In the rows, 128 means zero.
Each path is a new rotation, seen through one point. The rows after it are directions, each followed by how far the rotation turns it, in degrees a step (0 if it stays put).
Each turn is a multiple of 5 degrees from 10 to 175, or 0.
Each row of a path follows its step; steps can be skipped.

step 1: [117 138 140 138 119 126 140 133 112 127 130 117 138 131 129 134 132 138
 135 130 121 131 132 120 125 132 135 125 142 122 109 141 137 126 119 115
 113 119 118 120 139 127 122]
step 4: [126 119 126 127 124 120 126 137 125 128 112 121 136 132 107 131 120 118
 123 130 119 142 138 110 127 117 136 136 124 117 129 126 149 130 117 127
 117 130 112 121 129 128 120]
step 5: [127 125 124 129 113 142 123 138 104 125 127 123 142 127 131 124 124 121
 122 129 124 135 137 123 136 119 135 113 152 117 121 124 128 138 124 112
 123 132 126 131 122 138 129]
step 8: [129 128 136 120 110 124 124 140 123 116 127 112 138 119 121 133 125 129
 124 135 124 131 145 117 127 130 135 132 123 123 105 132 136 131 133 135
 128 116 130 132 110 128 111]
step 9: [128 127 128 126 128 128 132 134 121 131 123 113 137 117 138 131 138 143
 123 132 120 144 132 110 135 127 135 124 132 125 119 135 120 156 130 115
 118 124 132 120 140 119 124]
step 10: [122 109 115 119 133 136 126 135 137 132 120 129 130 122 122 136 127 143
 132 133 106 138 129 115 130 120 134 135 142 139 117 125 141 125 126 123
 128 120 120 123 114 126 116]
step 15: [143 120 123 135 135 119 122 138 109 128 130 125 139 113 128 133 130 124
 122 120 133 138 127 127 135 130 135 131 138 126 103 129 111 137 125 129
 139 124 124 119 128 128 109]
step 16: [139 124 129 112 132 125 133 138 129 129 128 115 129 124 121 131 136 147
 118 135 128 127 131 114 130 122 128 130 129 113 104 124 135 121 116 134
 116 122 116 118 124 113 125]
step 17: [120 123 127 122 138 138 144 137 118 120 125 126 133 119 129 142 133 136
 128 118 133 135 127 121 124 118 141 115 132 132 116 114 130 143 117 116
 118 137 140 117 118 130 116]
step 23: [131 129 124 119 134 130 140 129 112 116 133 120 130 115 123 127 128 133
 106 129 128 133 121 129 121 134 135 132 136 131 100 128 138 129 126 136
 129 137 130 123 133 146 116]
Speeds:
[131 129 131 131 126 131 127 126 131 129 133 128 129 124 125 129 129 128
 127 134 130 128 129 128 123 130 127 128 130 130 122 130 129 124 130 130
 127 126 126 128 128 132 132]  145
[126 128 127 126 129 130 127 129 129 129 125 131 128 125 130 133 127 126
 125 127 126 128 127 130 131 128 127 121 130 125 125 124 130 121 126 127
 127 128 130 127 133 126 129]  65
[134 130 131 130 126 126 124 130 125 129 130 126 127 127 130 127 125 130
 126 128 130 131 130 129 126 125 128 126 122 126 129 127 134 127 127 128
 127 131 129 127 127 124 126]  90
[127 130 125 130 130 127 128 126 121 127 128 131 124 122 125 132 129 128
 126 129 127 126 125 126 126 127 128 127 123 128 128 129 127 133 131 127
 129 126 130 132 132 129 128]  125
[128 133 129 129 124 126 127 129 131 130 126 126 134 130 127 128 126 127
 131 126 124 131 126 128 126 126 130 128 130 125 130 127 131 129 132 126
 129 125 127 135 132 130 128]  10

step 1: [137 114 132 133 120 125 125 128 121 127 116 122 131 141 123 136 116 135
 135 138 125 123 138 117 137 137 130 116 124 122 119 105 122 115 137 127
 137 123 122 135 125 131 122]
step 2: [126 139 136 124 127 124 135 132 129 124 134 120 122 138 122 141 117 140
 129 137 145 136 119 115 131 130 128 140 123 126 122 120 125 142 128 132
 134 122 129 114 109 122 140]
step 3: [115 113 120 116 123 126 137 121 126 132 122 126 126 124 127 129 134 148
 134 124 111 129 124 130 131 137 126 133 139 116 128 114 125 128 135 128
 138 138 139 112 118 128 128]
step 7: [108 135 128 135 132 134 120 121 116 118 124 121 128 136 131 118 129 139
 132 139 124 144 133 138 134 129 122 134 129 114 131 121 120 137 116 129
 134 113 123 123 121 127 118]
step 9: [127 138 135 130 129 120 132 130 120 130 119 121 125 125 131 125 135 125
 140 126 128 125 124 125 125 123 129 135 137 131 117 136 147 151 118 121
 131 129 134 113 119 120 107]
step 11: [132 137 144 139 139 126 129 133 128 118 136 123 135 128 126 136 123 126
 120 138 131 134 134 126 114 139 142 135 131 123 130 125 119 152 125 117
 119 122 119 119 130 120 133]
step 13: [126 121 137 148 113 129 137 133 129 124 132 138 130 127 126 134 115 130
 144 129 130 129 129 130 130 134 139 134 139 132 126 124 134 139 123 120
 131 122 118 140 127 145 112]
step 17: [122 119 135 130 123 135 144 119 136 123 125 129 131 123 133 123 121 119
 136 123 120 123 135 125 116 138 143 118 131 135 134 108 112 119 145 128
 132 123 125 128 125 123 126]
step 20: [125 137 125 131 124 129 126 117 125 130 127 134 134 133 136 123 121 127
 130 141 138 143 126 122 125 151 134 129 127 130 134 113 116 150 134 122
 129 132 130 123 114 137 133]
step 21: [112 137 127 110 137 125 133 118 128 120 132 127 131 125 145 127 125 132
 137 131 127 121 141 131 137 132 118 119 133 128 118 119 129 121 130 125
 128 131 134 104 120 121 120]
Speeds:
[125 130 128 127 122 133 127 130 120 129 128 130 125 128 126 124 123 133
 127 128 132 126 130 129 128 128 127 125 126 129 124 126 130 131 127 129
 127 130 129 128 128 130 130]  60
[125 128 126 130 133 127 126 130 127 129 129 128 126 132 123 127 126 129
 130 132 127 131 125 125 122 131 127 129 129 125 129 127 130 125 126 131
 124 129 128 126 131 128 132]  85
[129 128 128 129 125 125 125 128 128 132 135 129 133 129 127 132 127 130
 126 128 129 133 126 125 125 131 128 125 128 131 127 129 131 132 129 125
 128 129 126 132 128 125 124]  155
